In the rows, 128 means zero.
Families of rows that turns and mirrors carry onto each other, the same ones carrying the whole set onto itself: the rest of each named row's family, in list order
6 families of 6 rows
j565: [146 126 123 165 115 134 141 122 128 122 131 132  97 127 101 166 160 131
 137 123 125 155 117 149 150]
j31: [140 133 153 123 122 165 139 153 131 111  84 112 128 106 125 132 118 128
 148 124 124 135 129 108  76]
j922: [121 126 125 132 132 156 143 173 137 113 103 125  96 117 118 133 123 141
 120 130 148 100 126 133  78]
j554: [114 111 142 162 140 134 116 126 122 118 123 149  98 158 115 169 129 140
 147  96 128 153 127 125 128]
j93: [115 128 131 132 124 161 151 173 143 117 102 121  88 119 120 137 122 136
 132 129 147 104 127 132  81]
j304: [116 110 141 170 141 135 121 117 124 111 122 149  98 158 118 167 126 141
 146  98 127 148 127 128 123]
j890: [101 141 115 124 138 123 114 103 161 148  70 110 130 110 145 116 137 118
 112 142 132 142 127 131 132]
j945: [103 141 114 129 139 118 118 101 152 155  69 109 137 111 139 119 132 119
 116 150 133 140 127 131 127]
j242: [146 120 119 158 121 128 132 117 133 111 127 130 103 135  94 174 155 131
 139 120 124 155 123 148 149]
j23: [113 117 138 173 145 134 115 122 120 117 121 150  95 155 115 166 121 133
 149 104 122 153 126 122 124]
j899: [115 125 125 130 136 156 142 176 145 112  97 119  95 123 123 131 121 134
 119 129 151 109 124 130  78]
j72: [142 135 149 123 116 163 144 152 131 111  85 104 130 103 132 135 117 133
 149 129 121 126 128 115  80]
j879: [142 138 152 114 115 159 138 151 129 108  84 108 132 110 127 128 121 135
 141 131 127 126 126 119  74]
j330: [111 138 107 116 132 124 125 109 110 152 108 104 147 115 137 129 128 105
 121 137 106 112 119 139 149]
j624: [100 105 137 165 145 136 113 124 120 112 119 151 105 158 121 161 129 134
 154 101 128 151 122 125 127]
j413: [147 121 121 159 118 127 127 118 128 119 125 128  96 134  99 168 156 130
 139 118 125 160 121 152 152]
j136: [104 139 105 119 131 120 117 113 111 153 105 106 147 125 133 130 125 108
 118 134 114 110 118 137 155]
j174: [112 134 123 135 126 156 149 177 143 121 107 126  97 124 128 134 120 134
 121 132 155 109 125 139  80]
j171: [100 141 115 128 146 126 112 100 158 147  71 105 133 113 139 120 137 120
 111 145 127 145 122 136 129]
j888: [107 115 135 172 145 132 114 123 117 119 123 147 101 158 118 171 125 126
 149  98 127 144 128 129 127]
j471: [114 109 137 170 142 136 115 122 120 114 121 153  97 151 118 163 120 131
 154  99 128 153 131 130 122]
j942: [104 134 108 110 130 119 119 115 108 150 109 109 144 127 140 130 134 112
 127 139 106 108 112 147 146]
j27: [146 132 156 114 120 164 144 146 130 109  84 119 131 107 129 126 123 136
 155 127 122 131 124 116  84]
j47: [ 99 133 108 114 130 118 117 113 114 155 111 111 143 119 135 134 129 107
 119 132 109 114 115 139 155]
j784: [ 97 139 107 114 129 123 118 104 115 144 107 106 141 126 139 127 134 110
 121 135 108 114 122 144 155]
j866: [116 130 127 132 131 153 149 180 137 108 107 124  92 114 122 135 122 140
 122 128 148 109 125 135  82]
j992: [147 123 120 160 121 129 131 121 126 111 130 132  93 134 100 176 158 127
 137 121 128 145 118 152 146]
j548: [111 139 115 129 145 119 118 100 156 144  71 107 134 109 138 118 143 119
 112 146 126 149 127 132 137]
j428: [117 126 129 135 129 156 158 175 140 115 103 123  96 119 115 137 115 138
 126 127 147 106 123 129  82]
j901: [138 124 116 166 117 130 131 112 124 118 123 127  98 135  94 173 153 127
 145 121 125 157 115 145 149]
j799: [139 126 115 166 118 125 133 116 124 113 124 141  98 129  98 169 153 127
 143 122 124 157 120 148 150]
j366: [137 140 151 115 118 162 142 153 127 112  83 106 129 100 128 130 122 132
 152 125 121 127 129 120  80]
j867: [101 143 110 134 137 123 117 107 158 153  70 109 132 116 138 113 145 120
 117 143 131 156 130 127 130]
j358: [ 99 136 101 114 132 119 118 105 113 146 111 106 141 125 134 128 132 114
 114 138 107 117 116 135 152]
j60: [102 137 114 124 140 121 118 110 152 159  70 105 138 110 138 118 132 122
 114 145 133 149 123 134 133]
j774: [141 132 148 117 115 160 139 153 126 108  86 116 130 101 133 124 118 136
 141 130 122 130 124 120  75]

The rest of the family of j901: j304, j945, j879, j428, j358
The rest of the family of j922: j242, j23, j72, j136, j171
The rest of the family of j330: j31, j899, j888, j992, j548
The rest of the family of j867: j565, j624, j174, j942, j27
The rest of the family of j60: j554, j93, j784, j799, j774

